50 stands for zero in the data rows.
What is the hidden score of each row? Scores go from 0 to 20, and 10 is about the middle.
array([63, 40, 21, 76, 29, 64, 42, 78]) ~ 5
array([40, 45, 50, 44, 54, 31, 58, 32]) ~ 17
array([49, 39, 49, 54, 59, 56, 57, 53]) ~ 20
array([26, 62, 62, 36, 46, 33, 50, 27]) ~ 12
array([77, 38, 24, 74, 31, 70, 44, 79]) ~ 3
array([66, 49, 33, 62, 35, 38, 50, 48]) ~ 2
array([47, 56, 48, 53, 43, 39, 59, 50]) ~ 10
array([60, 46, 49, 44, 53, 49, 48, 51]) ~ 9
array([47, 54, 60, 37, 53, 35, 41, 39]) ~ 7
array([63, 52, 42, 63, 31, 52, 52, 58]) ~ 3
array([38, 42, 43, 65, 40, 65, 46, 53]) ~ 17
array([63, 50, 27, 77, 17, 54, 54, 64]) ~ 1
array([47, 52, 46, 62, 44, 63, 49, 51]) ~ 13
array([49, 49, 58, 38, 59, 53, 45, 47]) ~ 13
array([52, 56, 56, 43, 48, 40, 58, 50]) ~ 8
array([63, 49, 41, 61, 49, 61, 41, 65]) ~ 7
array([55, 51, 48, 58, 43, 54, 40, 55]) ~ 7
array([65, 36, 18, 71, 43, 44, 57, 58]) ~ 11
array([63, 33, 34, 59, 57, 62, 51, 68]) ~ 15
array([39, 49, 69, 30, 76, 36, 64, 27]) ~ 20
array([82, 38, 40, 51, 42, 57, 35, 62]) ~ 0
array([54, 47, 65, 38, 67, 39, 51, 41]) ~ 14
array([51, 57, 70, 20, 67, 40, 48, 52]) ~ 9
array([54, 61, 53, 49, 49, 59, 47, 44]) ~ 9
array([52, 56, 57, 36, 62, 16, 58, 27]) ~ 10
array([15, 56, 71, 30, 58, 55, 41, 40]) ~ 20
array([52, 34, 43, 57, 50, 67, 35, 55]) ~ 14
array([47, 42, 45, 53, 51, 50, 58, 44]) ~ 17
array([57, 35, 19, 78, 28, 79, 46, 85]) ~ 10
array([50, 47, 55, 39, 57, 65, 47, 59]) ~ 14
array([75, 41, 27, 68, 34, 69, 54, 81]) ~ 5
array([74, 45, 25, 77, 26, 77, 40, 69]) ~ 2
array([25, 65, 75, 26, 57, 21, 50, 16]) ~ 13
array([41, 51, 48, 56, 49, 49, 55, 57]) ~ 15
array([96, 46, 25, 66, 32, 48, 52, 76]) ~ 0
array([49, 41, 29, 75, 32, 60, 53, 50]) ~ 14
array([66, 55, 36, 62, 33, 59, 38, 64]) ~ 0
array([41, 45, 39, 57, 30, 64, 38, 60]) ~ 9
array([29, 75, 89,  6, 69, 19, 45, 18]) ~ 9
array([46, 51, 69, 23, 74, 29, 54, 38]) ~ 15
array([49, 55, 38, 55, 32, 41, 50, 50]) ~ 5
array([66, 45, 45, 59, 46, 47, 40, 49]) ~ 5
array([58, 66, 62, 39, 45, 41, 41, 48]) ~ 0
array([55, 42, 34, 66, 36, 74, 40, 78]) ~ 9
array([48, 49, 57, 48, 59, 49, 56, 46]) ~ 16
array([31, 54, 56, 48, 49, 54, 42, 41]) ~ 15
array([59, 50, 60, 44, 67, 48, 55, 53]) ~ 14
array([43, 55, 69, 36, 63, 32, 63, 38]) ~ 16
array([31, 59, 46, 55, 35, 59, 51, 49]) ~ 13
array([53, 60, 54, 50, 42, 54, 37, 44]) ~ 4
array([29, 62, 72, 34, 62, 45, 49, 46]) ~ 16
array([50, 54, 39, 51, 35, 69, 42, 67]) ~ 6
array([41, 47, 52, 51, 54, 63, 48, 54]) ~ 17
array([56, 48, 49, 52, 51, 33, 58, 42]) ~ 11
array([25, 45, 60, 45, 59, 55, 52, 37]) ~ 20
array([58, 56, 44, 61, 43, 50, 60, 52]) ~ 9
array([66, 52, 51, 47, 54, 57, 49, 58]) ~ 7
array([40, 58, 48, 45, 36, 27, 49, 39]) ~ 5
array([47, 50, 55, 37, 59, 27, 60, 38]) ~ 13
